In the rows, 128 means zero.
Each path below is one point turned by a fixed rotation once a step. After each direction that follows a path, write how fast that rotation turns it, in degrees each step (0 if it stays still).
Each turn is a multiple of 5 degrees from 10 to 175, or 0.
Each row of a path follows its step; steps can be skipped.
Path 1:
step 0: [123 131 134 125 120 131 129 130 130 125 119 131 115 119 121 129 127 132
 138 132 130 122 126 119 123 132 124 122 118 125 130]
step 1: [128 117 128 123 119 121 132 128 136 128 128 132 124 128 125 117 117 116
 131 129 126 126 136 123 126 124 122 127 124 135 130]
step 2: [132 122 131 128 125 133 125 141 122 133 129 123 129 129 124 128 119 122
 117 131 119 131 132 122 125 124 124 117 137 127 128]
step 4: [131 128 130 126 122 135 130 118 124 122 139 123 117 125 125 117 126 125
 130 131 123 121 121 124 129 134 130 131 126 133 137]
step 5: [128 120 140 131 138 126 128 126 135 119 122 122 125 125 121 119 124 125
 120 134 126 121 133 126 130 133 130 121 131 126 134]
step 7: [131 134 136 126 128 131 138 131 124 137 130 122 121 137 124 125 133 128
 122 121 121 132 122 117 129 134 130 135 129 135 123]
step 8: [126 126 124 133 139 133 141 135 127 125 131 127 120 123 127 121 131 126
 138 129 122 121 130 125 139 134 133 127 132 128 121]
step 9: [131 121 128 117 127 131 133 127 133 122 125 122 123 132 128 118 130 139
 133 130 128 125 128 134 141 119 125 127 136 123 130]
step 11: [127 133 140 136 121 125 140 135 121 126 128 128 119 127 127 138 129 128
 132 123 122 120 131 130 128 122 131 128 122 123 122]
step 12: [127 128 126 124 130 122 148 124 132 127 131 127 122 128 124 130 122 131
 136 135 124 137 129 120 128 122 123 130 127 121 131]
step 13: [126 121 117 126 123 130 129 126 126 128 130 120 129 136 118 126 121 120
 126 136 130 126 130 124 137 124 127 124 129 118 116]
Speeds:
[128 127 130 130 129 126 132 127 126 127 127 131 129 129 130 127 126 126
 132 132 125 125 126 129 127 129 127 128 129 132 129] | 100
[130 127 127 126 125 124 127 128 130 126 132 129 127 128 131 129 130 128
 129 127 127 124 130 129 129 125 130 130 127 130 126] | 140
[131 129 125 127 130 128 130 130 128 130 132 130 129 130 128 128 125 129
 127 127 125 129 129 126 126 130 124 128 130 127 123] | 70
Path 2:
step 0: [134 128 122 130 134 132 125 127 128 122 129 129 124 116 135 125 121 131
 124 132 136 124 123 123 136 136 131 128 125 134 119]
step 1: [130 127 132 130 124 131 120 128 114 127 136 131 127 129 131 130 125 128
 127 129 136 135 135 127 133 127 115 122 133 125 127]
step 2: [116 126 132 134 131 126 129 130 129 121 129 126 126 128 119 133 127 116
 118 135 125 121 130 130 133 127 120 132 127 127 122]
step 3: [130 127 121 119 135 128 134 124 130 125 129 131 138 129 137 131 118 123
 130 131 126 122 137 126 127 127 123 128 122 133 122]
step 4: [132 132 125 137 123 132 127 127 125 124 134 132 128 123 137 125 131 120
 123 124 136 129 132 134 134 124 137 124 127 134 119]
step 5: [134 130 129 130 123 132 121 128 123 119 131 119 127 126 125 126 129 132
 128 137 130 118 124 127 132 130 116 119 133 130 122]
step 8: [127 133 123 127 132 127 134 128 128 122 137 128 127 119 128 131 130 124
 116 134 125 119 129 129 131 131 133 122 120 137 120]
step 10: [127 125 138 138 122 129 121 123 125 116 122 131 125 132 129 126 129 120
 121 130 132 124 127 129 134 120 125 130 131 128 124]
step 11: [132 130 128 121 143 134 131 133 130 121 121 127 129 127 131 131 125 122
 127 133 126 121 129 126 133 132 116 125 133 128 121]
step 12: [125 126 124 126 130 128 125 133 122 128 137 136 130 118 134 130 119 120
 121 128 135 135 131 124 132 132 132 128 123 133 122]
step 13: [126 130 127 134 123 130 126 123 122 126 143 124 131 127 126 134 134 128
 124 128 129 123 135 136 128 124 116 121 129 129 122]
Speeds:
[132 129 127 130 124 128 129 127 132 125 126 127 127 129 131 126 129 129
 130 130 129 126 128 130 127 125 129 128 128 131 129] | 70
[127 125 125 127 130 128 127 126 126 129 128 129 130 124 132 127 125 129
 130 132 129 129 129 128 129 128 129 132 128 128 131] | 125
[127 125 127 127 131 130 128 128 129 124 128 128 128 132 130 127 131 124
 129 126 126 126 130 125 128 128 128 132 128 127 129] | 90
[126 130 128 125 129 125 129 133 127 130 125 131 129 129 129 127 128 126
 128 128 128 126 126 130 128 125 125 131 128 131 128] | 85
[130 127 130 128 131 129 131 126 132 128 122 129 131 129 128 130 125 126
 127 128 127 129 129 129 127 127 129 127 128 127 126] | 90
[128 128 125 127 130 126 127 129 129 127 126 126 125 128 127 128 125 130
 132 129 127 130 128 126 127 129 127 128 122 129 123] | 125
Path 3:
step 0: [126 125 127 130 118 130 126 141 128 133 121 116 129 126 122 118 125 133
 125 123 133 130 120 126 131 129 123 130 131 127 118]
step 1: [124 134 129 131 126 125 129 137 131 120 130 119 121 135 123 136 132 125
 127 114 123 128 122 127 130 134 122 132 131 129 123]
step 4: [129 121 134 134 122 127 127 131 122 135 126 124 134 136 118 126 123 139
 121 120 124 130 131 126 137 132 121 128 125 131 128]
step 5: [126 134 121 133 127 129 128 127 131 121 132 128 128 136 122 133 124 136
 118 119 123 127 119 130 130 131 130 127 126 139 136]
step 6: [134 126 128 127 127 130 134 129 121 117 127 134 136 137 123 122 121 133
 118 125 126 126 120 129 132 120 127 122 132 129 122]
step 7: [126 123 134 129 133 126 127 121 129 119 120 127 135 131 130 139 128 138
 120 118 128 127 124 127 123 125 126 127 139 127 131]
step 8: [127 128 126 131 119 124 114 131 119 127 122 133 144 132 132 130 124 132
 124 124 123 134 127 128 130 129 124 123 132 129 132]
step 9: [123 128 114 132 122 134 122 129 126 126 126 125 127 133 133 125 132 130
 119 121 128 127 121 129 123 122 126 127 140 135 135]
step 11: [131 123 129 126 124 125 115 127 141 123 124 128 129 128 126 131 128 128
 132 114 126 126 122 134 123 119 132 128 135 127 135]
step 12: [135 129 124 124 120 123 122 131 132 129 118 120 138 131 124 118 123 124
 127 126 126 139 124 136 125 127 125 130 130 122 129]
step 13: [122 125 125 130 123 130 130 133 136 134 121 118 125 130 127 125 127 129
 126 116 128 121 123 137 128 129 115 133 136 125 130]
Speeds:
[131 126 128 131 126 126 131 129 126 127 126 128 130 129 130 127 124 124
 128 128 126 131 129 126 129 130 131 129 127 128 127] | 175
[129 127 129 130 126 126 129 128 127 130 126 126 126 131 128 134 127 130
 131 127 127 125 131 128 127 126 127 127 127 127 126] | 115
Path 4:
step 1: [125 130 133 130 131 134 120 121 113 124 127 129 129 122 132 133 132 128
 138 128 129 129 133 127 119 115 128 126 134 131 131]
step 2: [122 132 126 132 127 134 124 129 119 135 128 123 126 131 122 123 124 131
 127 127 127 130 117 134 136 140 123 126 138 125 120]
step 4: [133 131 131 120 125 128 123 134 136 138 132 117 134 124 120 122 131 131
 122 124 120 126 135 130 138 130 133 125 125 128 134]
step 6: [116 125 130 127 138 135 136 140 127 132 130 121 129 129 131 127 126 132
 134 127 123 127 121 126 129 139 134 126 131 135 122]
step 7: [127 136 130 130 133 120 128 121 123 125 130 138 126 129 133 131 122 121
 127 127 122 139 130 117 117 128 129 119 131 124 129]
step 8: [128 132 127 126 121 128 123 132 124 137 134 131 132 130 125 124 126 141
 128 138 117 122 127 127 138 125 123 120 121 126 125]
step 9: [128 129 133 122 131 115 126 118 125 129 131 130 118 128 131 131 125 124
 135 124 137 118 131 136 133 124 125 127 128 123 133]
step 10: [121 134 126 125 133 132 131 134 122 125 129 120 128 127 118 124 130 133
 127 123 122 120 121 135 127 127 142 137 123 129 129]
step 11: [125 134 137 134 124 121 125 126 127 121 124 129 130 127 128 136 117 116
 119 123 128 134 134 132 123 135 130 128 127 134 125]
step 12: [136 121 130 121 125 134 137 142 121 133 130 133 139 135 131 122 124 129
 123 128 122 127 128 129 128 130 124 125 120 129 122]
step 13: [131 132 137 129 130 114 126 135 131 130 129 127 129 125 141 129 132 125
 135 125 130 122 133 124 122 125 121 125 137 123 135]
Speeds:
[129 126 129 129 131 127 125 128 127 127 130 128 128 129 125 127 127 129
 123 125 129 127 131 129 131 129 130 134 128 127 128] | 55
[129 127 131 128 128 128 127 130 131 129 126 128 127 126 125 128 127 131
 127 132 126 125 127 130 126 133 128 127 132 127 129] | 170
Path 5:
step 0: [130 133 120 132 125 125 127 128 122 125 129 137 134 134 131 127 126 131
 131 129 123 137 125 130 139 121 124 136 132 123 123]
step 3: [133 124 120 125 124 134 129 125 120 126 125 124 125 127 136 129 129 124
 118 118 129 122 119 126 128 125 131 128 130 134 126]
step 4: [139 135 122 122 127 127 134 122 131 128 131 132 123 126 134 122 126 122
 115 133 127 126 125 129 125 127 126 121 131 134 130]
step 5: [141 116 125 124 127 129 126 121 134 135 134 130 129 123 132 129 127 123
 127 132 127 130 127 135 125 133 133 125 129 127 135]
step 6: [140 121 128 132 122 128 124 124 128 128 132 132 133 123 133 124 131 130
 137 130 128 132 130 125 136 126 126 116 127 131 125]
step 7: [133 128 131 140 127 128 126 130 131 127 133 131 132 118 127 125 126 135
 127 124 130 130 122 126 132 141 131 122 132 125 120]
step 9: [127 127 120 137 132 134 123 133 127 130 126 129 132 124 127 132 121 125
 126 128 129 130 123 134 137 117 134 134 127 124 119]
step 10: [129 140 120 128 131 134 129 128 128 128 129 136 127 127 133 129 116 132
 130 127 117 127 128 124 129 119 128 131 128 124 125]
step 11: [131 127 120 125 126 134 128 123 126 124 128 132 129 136 132 136 123 127
 128 120 121 123 125 132 126 133 125 136 138 121 127]
step 12: [137 129 130 122 120 131 129 119 121 120 125 130 130 130 132 133 129 120
 125 131 128 122 127 126 125 120 124 128 134 127 119]
step 13: [142 127 130 124 128 133 129 125 122 127 132 120 131 124 134 130 120 126
 118 131 131 122 122 125 125 134 128 126 123 130 128]
Speeds:
[126 128 132 130 128 128 131 126 128 130 129 130 129 126 132 131 126 129
 127 125 132 129 131 131 127 126 125 129 128 130 128] | 0
[129 129 128 125 128 132 123 130 129 129 127 130 126 125 127 128 130 130
 128 128 129 132 129 131 128 130 127 124 128 130 127] | 35
Path 6:
step 1: [125 134 130 135 137 134 132 128 129 130 126 135 135 130 115 129 125 128
 128 128 135 122 126 121 130 129 124 124 126 118 120]
step 2: [129 132 130 134 131 127 131 128 131 129 137 134 134 123 129 129 141 133
 133 126 119 124 125 124 126 136 121 120 135 132 131]
step 3: [119 126 130 138 123 135 136 126 123 128 130 133 136 132 122 127 128 125
 128 129 136 121 130 129 137 134 123 130 133 124 131]
step 4: [136 132 134 131 133 122 135 127 131 138 126 130 128 125 128 128 133 136
 128 130 127 119 123 125 130 142 126 125 128 119 127]
step 6: [126 141 127 133 137 129 137 133 132 128 131 128 129 131 125 128 124 133
 135 125 130 121 125 131 128 137 126 132 132 117 130]
step 7: [134 130 128 140 131 127 127 121 127 129 134 134 140 127 126 125 135 125
 121 126 123 132 120 120 130 130 126 124 129 119 128]
step 8: [121 134 131 126 134 137 140 131 126 128 135 131 133 130 119 134 130 130
 132 127 131 121 124 124 131 133 125 122 133 132 125]
step 9: [127 129 128 140 127 126 126 118 133 132 129 135 138 127 130 130 128 135
 131 128 125 124 129 128 127 139 120 128 133 122 135]
step 10: [130 129 135 133 126 130 137 129 126 130 134 129 131 133 119 124 134 125
 125 133 134 122 125 119 139 137 130 125 125 127 133]
step 11: [130 131 127 128 134 122 138 124 134 128 130 129 137 118 129 130 126 135
 133 125 126 119 129 126 135 133 120 128 130 122 123]
step 12: [127 139 129 144 125 131 132 131 129 122 134 133 132 128 124 123 134 132
 125 133 130 127 131 122 127 130 132 131 131 122 134]
Speeds:
[128 126 131 125 127 129 122 130 127 126 130 127 124 126 130 128 125 128
 128 131 127 130 128 129 129 127 127 129 129 127 127] | 0
[126 124 131 127 125 130 127 126 126 132 126 130 128 129 129 131 129 129
 128 129 128 126 128 129 128 132 127 126 129 131 129] | 60
Path 7:
step 0: [125 130 143 129 124 128 121 121 128 127 133 135 132 129 128 131 125 124
 125 131 133 126 125 131 121 138 123 114 134 128 129]
step 1: [142 126 128 128 132 133 127 124 126 130 118 130 129 135 130 127 125 127
 141 123 123 138 132 123 128 127 118 131 128 126 124]
step 2: [130 130 122 124 119 122 141 135 130 122 128 131 130 127 135 121 128 121
 123 131 128 121 141 132 127 128 130 127 126 133 132]
step 3: [123 131 137 134 129 130 129 120 139 132 122 130 127 118 131 126 128 129
 124 120 137 131 121 128 136 125 126 125 126 129 136]
step 4: [127 123 132 131 130 125 128 120 123 123 131 130 136 128 125 134 140 127
 140 126 119 126 129 122 122 134 125 136 127 134 130]
step 5: [126 128 130 132 126 128 128 133 129 127 131 135 130 136 131 115 122 132
 135 135 139 127 130 124 124 126 127 120 122 133 117]
step 6: [145 123 124 129 123 127 135 129 130 126 129 135 123 122 129 130 131 126
 128 127 130 140 120 130 134 126 131 123 135 127 133]
step 8: [132 123 127 137 135 134 124 123 130 125 118 121 130 125 136 121 127 131
 133 125 129 121 133 126 136 129 131 127 128 138 120]
step 9: [133 139 126 132 123 124 131 128 121 125 133 143 131 127 134 130 127 121
 126 130 122 121 117 125 128 132 131 127 123 133 131]
step 10: [127 131 136 129 124 127 128 130 135 140 128 136 127 133 121 125 133 136
 140 122 131 128 131 131 134 121 125 123 128 122 132]
step 12: [132 134 136 125 128 130 124 131 128 125 114 133 133 134 135 127 120 124
 123 132 135 131 124 122 125 129 118 128 129 134 129]
Speeds:
[131 125 128 126 132 128 128 127 127 129 126 125 128 126 127 128 128 130
 131 125 127 130 128 126 132 125 130 125 127 129 130] | 155
Path 8:
step 0: [126 122 131 126 134 132 124 136 127 132 125 131 119 133 126 132 123 133
 134 133 114 126 130 133 128 126 125 119 136 130 129]
step 2: [131 124 121 140 127 136 125 129 124 133 131 121 118 136 128 123 127 125
 132 122 133 135 130 131 128 124 131 123 128 133 121]
step 3: [130 122 135 139 124 134 132 134 126 136 128 121 127 132 126 125 122 136
 132 132 131 128 128 137 132 133 136 119 124 129 125]
step 4: [133 133 132 127 122 130 127 142 116 125 128 121 125 127 128 133 120 132
 133 135 126 133 130 129 131 134 136 131 123 132 126]
step 5: [130 127 125 125 129 124 127 134 118 130 125 131 119 129 122 125 123 128
 130 129 122 139 136 131 130 129 132 132 130 143 127]
step 6: [128 125 133 131 130 133 130 135 126 141 126 135 121 136 130 128 133 134
 125 131 117 127 132 132 130 123 133 131 134 137 129]
step 7: [127 129 125 132 125 135 124 136 122 127 128 124 120 137 140 134 136 138
 122 130 128 131 131 126 131 126 131 125 137 131 128]
step 8: [126 124 119 137 127 130 127 128 123 126 124 122 115 134 131 126 129 132
 128 132 135 138 130 140 125 132 126 127 132 128 129]
step 9: [129 132 128 131 129 133 128 134 129 138 130 123 122 132 124 132 128 133
 136 133 127 130 126 145 120 135 129 124 126 129 129]
step 12: [125 129 127 133 127 139 129 129 122 133 125 131 127 137 123 126 131 134
 133 126 120 128 132 134 131 118 137 123 132 130 118]
step 13: [124 128 121 134 120 134 134 141 124 134 127 121 128 137 133 129 125 136
 126 128 128 135 126 126 135 124 131 128 128 128 122]
Speeds:
[129 126 126 128 129 127 132 122 126 127 131 126 123 127 126 126 127 128
 130 129 129 129 129 128 129 126 126 129 128 130 129] | 120
[129 130 126 127 132 129 127 128 129 127 129 129 128 127 130 128 132 131
 125 129 129 127 131 132 127 131 126 129 130 128 132] | 35
